Each path below is one point turned by a fixed rotation once a step. After each direction that follows a path, write how fast that rotation turns it, in degrees per step (0 if it stays still).
Each turn is a multiple of 5 degrees from 10 to 175, or 0.
Each row of a path follows its step; steps can be skipped.
path 1
step 4: [ 30.8  17.9   6.2  28.4   6.1   7.0 -16.3  12.1   6.2  -0.5   3.9  14.4
 -31.2  19.6  45.3  -9.6  -0.1  18.4 -20.9 -26.7   7.4 -18.4  -5.8  -2.9
  -8.3  11.7 -22.4  -4.3  28.2 -21.8  -9.5 -10.7 -17.8 -12.7  12.2 -15.9
  -4.2  10.6 -13.4   2.2   6.0  -2.6   6.4  -2.1]
step 5: [-16.4 -13.5  24.2  24.1  -1.2 -20.7   6.7  28.9 -17.6  29.1  16.5  30.0
 -12.0   8.7  12.6   2.9  17.6   5.1 -20.5 -19.3 -13.1   0.6 -17.8  -8.3
  -1.7   9.3  25.1  10.9   5.3  12.6  12.5 -19.1  -6.1   3.4 -28.0  -0.4
  -1.1   5.5  25.2   7.6  -3.1  23.4  -8.4 -27.7]
step 9: [ 19.3  14.0  -3.6  12.5  -2.1  24.0   6.2  -9.7  11.1  22.7   0.0  17.3
  -4.6  22.4  12.6  -8.7  -0.8   1.6   7.9  -9.0  22.4 -22.6  25.9 -32.7
  14.1  11.3 -26.9 -33.7 -41.6 -17.8 -13.0  18.0 -10.1   1.6   2.5 -14.3
  -2.7  19.4  -1.1   6.4  -5.7  10.7  -1.7 -11.8]
step 10: [  4.1  24.8  -6.1  21.2 -13.7  -3.6   8.5  -9.2 -12.4  -4.3  12.7  27.2
 -11.0  19.7   3.1 -13.1   9.6  22.3 -18.4  -8.6  10.2  -3.8 -23.1  23.5
 -36.5  -2.8 -21.2   1.9 -17.0  13.1  -2.3 -21.4 -40.2  16.0 -18.3  -7.7
  10.8  -5.1 -11.4  -0.4 -19.9  11.9 -10.5 -24.6]
step 12: [ 34.9  12.0  -5.5   2.0   9.5   8.9 -11.8  16.3  11.8  -0.4 -18.9  23.9
  -5.1  20.4  10.4 -25.5 -10.1  -1.2  -8.3 -31.2  10.5 -31.6  15.3  -5.2
   6.2  -1.2  -1.4 -13.2 -23.8 -17.5 -11.9   8.7 -14.1  20.4  -6.8 -43.1
   0.2  25.0 -18.3   0.3  -1.0  -4.6 -15.4  -9.8]
step 14: [ -9.3 -15.8  -3.3  11.1  10.7  -4.2 -28.3  36.6   3.4  24.0  -4.3  -1.5
 -13.2  23.2  21.6  -6.5  16.2  -9.0  -3.6 -13.1  -5.3 -32.5   5.9 -37.7
   6.5  27.2   1.7 -15.8 -12.7   3.1  -1.4 -26.6  -9.9   5.9  18.3  18.7
  -8.2  23.8  21.6  -9.4  14.6   7.6  -2.6  -5.4]
step 20: [ 18.7  38.6   3.2  15.6  17.9  19.5 -29.3   6.6 -17.1   6.5 -10.6  14.6
 -18.6   6.6  17.5 -12.4   3.9  30.4   3.1  -0.6  10.0 -46.1   0.3   0.3
  -8.0  16.0 -11.4 -11.9 -16.8  -2.3 -32.6 -15.3  -1.2   1.9   6.6  -9.9
 -20.6   2.5  -3.5  15.5  -7.3  15.4  -7.6  14.3]
step 23: [  4.2  26.1   3.4  12.5  -4.8  -1.8 -20.7   5.0   1.5   4.7  11.3  24.4
 -29.9   9.8  43.8 -14.9  -3.6  16.7 -14.6 -18.2   3.5 -27.0  -7.9  18.2
  -9.8  30.9   4.6 -23.6  -7.5  -5.2  -1.9 -26.7  -6.6  12.6   8.7 -23.4
 -16.9  12.6  -9.6 -13.4  -4.5  24.8   9.7  -2.3]
step 27: [ -6.7 -19.6   7.8  31.2  -3.6   0.0  20.0  11.5  -5.3  27.0 -18.5   0.0
 -16.6  51.8 -15.8   6.8  12.7  -3.4   6.1  10.2 -11.5   5.7  -6.0 -27.5
  14.1  11.4  -6.7   7.4 -13.6  -6.6   0.6  -6.9 -24.8  -7.0  -1.8   7.5
  -8.3  -4.3  35.2   4.0   6.8  10.9 -12.6 -35.1]
Directions:
[ -7.7  -3.4   6.2  -3.8  -5.4   2.2  -7.8   7.1 -12.0   3.9   0.1   6.4
   8.6  -1.0   0.4   7.9   1.7   0.6   9.2   0.7  -6.1   0.6   9.0   1.2
  -0.3  -5.1  -4.5  -1.7  -5.6   5.5   1.6  -7.1   3.2  -4.9  -2.3   6.0
  -7.2   7.9   1.2  -0.8   2.8  -7.5  -0.4  -2.6]	130
[ -0.3   8.5   0.3   0.6  -0.3  -4.5  -0.8   9.7  -5.6  -8.0  -1.2   5.8
   5.9  -2.6   9.0   5.3 -10.1   8.3   2.4  -7.6  -0.2   2.9  -8.2   2.6
   0.7  -3.4  -0.2   2.1  -3.3  -0.5  -4.5   8.4   3.0   6.5   4.6  -2.2
   1.1  -5.1   1.8  -6.4  -8.9   2.0   7.8  -7.0]	135
[ -0.7  -6.0   1.8   2.4   5.7 -10.4   1.5   4.4  -9.5   1.8  -3.3  -3.8
  -5.3  -1.2   0.2  -5.3 -10.9  -2.5   3.7   0.7  -2.4  -4.5  -4.9   3.2
   9.6  10.9   0.4   3.4  -1.1   7.1 -10.2  -9.1   2.5  -4.8  -0.6  -1.0
  -0.5  -2.0   5.6   4.7   7.7   7.1   1.7   0.6]	115
[-2.0 -2.8 -9.7  0.8 -1.7 -4.3  2.4 -2.1  0.3 -3.8 -4.5 -1.4  2.4 10.6
 -7.0 -2.8 -4.6 -6.2  8.1  1.7 -0.9 -2.5  0.9  3.4 -2.6  7.9  1.2  0.7
 -8.4  5.5  8.6 -0.3 -8.9 11.7  8.2 -4.6 -2.1  3.0 -4.3 -7.6  3.0 -7.6
  2.5 -6.1]	25
[ -3.3  -5.5   1.2  -9.1   0.0   1.1   3.7   4.3   5.4  -6.8  -8.5  -2.6
  -3.1   4.4  -4.6   9.7  -1.5   1.8   5.1  -0.6   7.2  -4.2  -1.4 -13.2
   2.8   0.5   1.8  -6.4   4.6  -1.4  -6.2   4.4  -8.8  -1.8  -0.1  14.2
   2.0   2.8   7.1  -3.7   2.1   1.7   3.1  -1.3]	135
[  1.5   8.4   2.2  -3.3  -5.8  -5.6   2.1  10.2   6.2   2.5  -1.1  -3.6
   0.9  -3.7  -2.8 -11.6  -9.2   9.0   6.2   2.1  11.7  -2.7   7.7   1.0
  -4.9   0.8  -3.3  -4.4  -0.3  -6.6   8.3  -2.3   1.3  -6.9  -1.2  -4.8
  -5.1   1.6   3.1  -5.2   2.9   1.9  -0.5   5.8]	130
